In the rows, zero is written as 128.
Rotation paths and how fast each direction turns (degrees a step):
Each turn is a multiple of 5 degrees from 10 to 175, or 0.
Each row of a path follows its step; steps can be skipped.

step 2: [125 126 134 127 129 132 135 135 128 129 131 137 134 131 133 133 130 134
 126 135 136 132 125 129 129 132 126 123 128 116 128 122 132 131 125 130
 127 127 120 120 129 124 123 138 122 126 129 139 120 127 136 136 126 122
 128 123 130 121 122 135 129 133 126 133 117]
step 4: [133 129 129 126 122 122 124 125 131 123 127 136 123 124 126 121 121 123
 123 135 121 130 128 128 128 134 128 135 133 130 134 124 131 138 130 118
 130 125 128 122 129 137 124 130 137 130 125 140 136 126 122 126 133 131
 130 130 126 133 125 134 127 114 134 129 130]
step 7: [123 132 121 132 128 126 134 130 138 123 112 124 125 126 129 133 130 125
 123 132 132 136 113 123 122 129 131 123 112 128 129 124 135 131 130 126
 128 127 132 128 130 127 127 128 131 128 120 123 131 129 129 129 135 129
 135 130 128 138 130 134 127 126 127 124 129]
step 26: [122 136 126 130 128 130 126 115 120 120 126 133 140 124 125 131 118 129
 119 129 127 128 127 138 124 127 133 130 130 129 133 130 128 132 128 131
 135 137 134 124 121 129 120 134 130 131 126 125 131 132 126 124 132 119
 125 136 127 131 132 124 132 140 124 129 127]
step 31: [135 121 126 116 126 129 133 124 123 124 124 135 118 134 131 128 128 130
 135 131 128 128 127 127 129 135 131 131 135 125 134 129 126 122 126 137
 130 135 126 129 128 132 131 126 132 125 133 127 131 128 129 125 138 132
 123 131 128 131 121 133 137 127 125 109 126]
step 32: [125 134 129 134 120 132 135 124 129 119 128 123 124 126 130 139 123 127
 126 131 134 129 124 135 123 128 126 130 132 128 129 124 133 140 143 124
 132 126 134 127 132 123 125 125 121 131 125 121 131 124 121 126 130 124
 131 132 130 137 122 120 126 128 123 128 117]
step 36: [132 135 134 135 126 137 120 126 125 134 130 127 127 127 131 115 120 126
 130 121 131 130 126 125 128 118 129 135 123 130 129 128 132 129 131 131
 131 129 131 128 130 133 137 124 138 123 120 136 123 128 129 140 131 134
 127 131 128 123 126 127 123 122 133 124 119]
step 39: [133 133 130 126 130 128 125 123 135 126 126 138 126 124 128 128 131 129
 138 121 131 133 118 117 127 124 137 124 131 134 129 135 132 120 131 119
 127 131 122 123 131 130 122 134 135 130 126 132 132 121 135 133 131 120
 138 123 123 123 122 132 123 131 125 125 127]
[129 129 128 125 128 128 127 129 129 128 125 128 127 130 130 128 127 128
 130 129 127 126 128 129 126 128 129 127 127 127 129 127 126 126 127 127
 127 126 126 129 127 130 128 127 131 128 124 128 128 129 127 127 128 129
 127 126 127 131 127 129 126 128 130 128 129] | 120
[129 128 129 128 126 126 127 130 127 129 128 129 129 127 128 126 128 125
 128 128 126 128 128 129 130 127 128 128 128 130 126 127 127 130 128 129
 128 129 131 128 128 125 129 128 130 128 127 131 129 127 131 126 128 130
 127 129 128 126 128 129 126 127 131 128 129] | 45
[127 127 130 127 127 127 126 128 129 127 130 130 129 132 129 127 128 130
 128 129 127 128 126 132 127 128 128 127 128 128 130 128 127 129 131 129
 128 129 131 129 130 127 129 129 128 127 127 126 130 130 129 129 126 128
 129 126 129 128 128 129 129 129 127 130 127] | 120

step 7: [132 123 127 125 131 114 128 118 133 124 120 126 125 123 133 130 129 127
 131 113 131 127 127 135 127 134 134 138 122 130 124 141 129 132 133 127
 126 131 121 128 126 132 120 124 138 131 137 124 129 121 130 133 127 125
 129 124 137 128 121 126 119 129 130 132 118]
step 10: [131 118 120 133 132 120 134 121 130 120 133 122 145 135 121 128 124 126
 130 128 129 137 120 131 136 128 128 125 128 135 129 130 130 126 134 128
 137 133 123 122 134 123 130 126 118 128 125 126 127 140 128 125 120 136
 132 124 130 127 126 119 125 131 136 127 131]
step 17: [142 126 123 117 135 123 128 124 134 122 118 127 132 139 123 132 127 131
 130 128 121 125 123 127 129 127 125 132 130 118 122 126 122 118 140 126
 131 125 125 131 128 129 133 138 124 124 126 122 122 125 123 130 131 131
 138 133 133 129 131 128 129 118 120 123 128]
step 30: [136 132 132 121 125 128 125 127 126 123 120 131 134 138 125 132 126 125
 129 129 135 126 131 117 137 132 131 131 122 128 135 136 127 134 135 129
 136 140 113 124 129 125 124 122 127 134 122 123 125 138 134 128 124 136
 133 130 126 132 130 133 129 139 134 130 123]
step 33: [131 135 127 120 130 124 130 126 122 127 127 120 136 138 122 135 129 137
 134 126 127 128 127 136 136 136 125 134 128 136 119 130 120 133 132 136
 126 125 123 135 125 128 127 123 134 129 135 133 122 119 117 129 125 131
 131 128 136 122 130 121 121 124 131 116 132]
step 39: [133 118 123 131 126 121 128 125 127 122 110 128 129 127 137 128 138 122
 131 120 130 120 133 127 126 131 128 142 127 128 132 129 142 140 130 126
 121 130 126 126 124 129 125 122 133 134 126 130 135 129 128 125 128 125
 125 121 137 129 128 117 130 126 135 131 124]
step 40: [127 123 125 121 126 133 121 126 132 118 125 132 134 130 141 125 135 132
 124 118 136 123 137 133 132 130 132 127 123 126 134 129 124 131 135 125
 118 130 125 137 124 119 138 135 137 124 134 128 129 125 125 125 128 137
 133 123 138 128 122 131 126 124 125 131 136]
step 41: [131 127 124 123 131 134 125 128 121 126 134 118 128 136 141 132 128 134
 123 135 133 123 130 131 136 131 126 132 130 136 132 132 117 131 123 130
 130 132 129 127 118 123 130 132 121 131 132 124 130 131 126 123 124 141
 128 139 127 128 133 133 115 131 133 138 128]
[128 127 129 127 127 129 127 128 129 129 129 130 127 127 128 128 128 129
 127 128 128 129 128 129 129 129 127 129 124 127 128 130 128 127 128 129
 125 131 125 128 127 127 127 131 129 129 128 127 129 127 128 128 129 128
 129 131 125 129 129 128 127 129 128 132 126] | 65
[129 126 129 129 128 128 128 128 128 129 127 126 126 128 127 129 125 128
 129 127 124 129 124 130 128 128 131 129 128 128 129 128 127 128 128 128
 129 128 130 130 127 130 128 128 128 129 127 127 126 125 126 129 132 128
 130 126 128 129 130 128 127 128 128 129 127] | 70
[128 129 128 128 127 129 130 128 129 126 128 129 128 128 126 128 127 127
 126 126 127 126 129 125 132 130 129 127 129 129 128 128 130 126 127 127
 128 126 129 128 128 129 128 128 129 130 127 128 129 127 130 128 129 128
 129 127 128 127 125 125 126 129 128 130 125] | 90
[128 130 127 127 128 126 129 126 128 128 127 128 124 129 128 130 129 129
 127 128 126 129 128 126 126 126 128 129 127 128 129 130 130 127 130 128
 128 127 130 127 128 128 127 131 128 126 130 130 127 128 130 127 127 125
 130 127 127 128 127 129 127 127 127 128 127] | 35

step 3: [126 115 129 126 129 124 129 126 126 119 125 127 127 134 130 134 124 119
 128 128 129 117 125 128 122 127 123 127 127 124 127 128 119 122 127 123
 119 118 127 127 135 131 124 128 133 136 124 126 118 125 122 133 135 119
 126 127 128 117 121 127 129 120 131 128 127]
step 5: [130 135 125 135 132 119 129 121 129 124 131 130 128 125 117 121 125 126
 133 119 136 125 130 123 120 128 134 131 137 125 118 125 132 130 136 126
 129 122 128 131 131 126 131 129 127 125 130 130 134 129 122 131 123 136
 124 136 125 123 118 125 129 122 135 130 119]
step 7: [130 127 131 128 127 136 141 119 133 124 121 135 125 127 124 129 124 127
 125 120 123 130 134 127 126 122 123 131 125 130 126 122 117 130 133 124
 131 125 123 139 128 130 133 132 132 125 136 136 132 116 139 129 127 130
 127 124 127 133 132 134 128 133 128 134 130]
step 14: [139 124 120 142 119 127 132 131 123 129 128 125 136 126 125 131 126 121
 125 130 134 130 127 140 131 135 119 126 123 123 125 133 131 126 132 128
 134 119 132 130 130 130 130 125 122 143 124 126 130 123 128 129 123 123
 126 129 128 122 127 131 132 129 131 124 125]
step 20: [128 121 128 137 137 129 126 133 130 130 122 132 119 125 135 129 131 127
 130 137 125 131 128 122 127 128 128 133 131 127 138 135 117 129 130 123
 123 129 126 126 129 134 134 133 118 135 126 123 125 126 129 123 138 122
 126 122 133 117 125 124 125 134 122 133 131]
step 33: [121 140 131 131 124 120 129 130 125 127 132 122 129 125 133 127 128 133
 127 134 138 126 129 127 135 124 130 128 120 127 130 126 129 123 131 130
 125 123 139 123 128 119 131 127 128 141 135 123 132 123 127 140 121 125
 130 125 129 121 130 118 126 121 129 130 129]
step 38: [123 129 131 127 129 123 126 124 123 124 134 126 127 132 136 126 133 129
 135 135 128 126 134 121 123 129 128 127 135 123 147 120 126 136 128 123
 123 130 131 128 126 125 131 126 135 122 123 127 122 127 134 126 121 131
 129 124 137 115 123 127 124 134 128 137 131]
step 40: [120 128 128 132 120 122 121 129 124 124 129 133 121 136 126 131 125 116
 129 128 126 117 128 127 121 121 122 126 128 137 121 131 135 128 129 131
 124 126 127 124 130 124 125 125 138 116 130 135 133 135 130 129 132 129
 134 129 131 134 131 122 122 134 130 129 126]
[127 130 126 131 128 129 129 129 126 129 129 128 129 127 128 127 127 126
 130 125 131 128 128 127 127 130 128 127 128 129 127 130 131 128 127 127
 128 130 128 127 128 126 128 126 127 128 130 128 129 128 129 124 128 127
 128 130 129 128 127 128 130 127 129 126 128] | 80
[129 126 124 127 130 129 128 130 130 128 130 127 128 130 127 128 127 128
 127 129 128 128 126 129 128 129 128 130 130 125 129 127 127 128 126 128
 129 126 128 126 128 127 129 126 127 130 130 131 130 130 128 129 130 127
 127 128 128 127 130 126 128 127 127 128 129] | 130
[128 126 128 130 127 126 126 127 127 126 128 125 126 131 127 130 126 128
 129 128 127 127 130 128 128 128 127 129 129 129 128 129 128 127 130 128
 129 128 130 128 128 128 128 127 127 126 126 126 128 131 127 125 129 128
 128 127 129 124 127 128 130 127 126 128 129] | 40
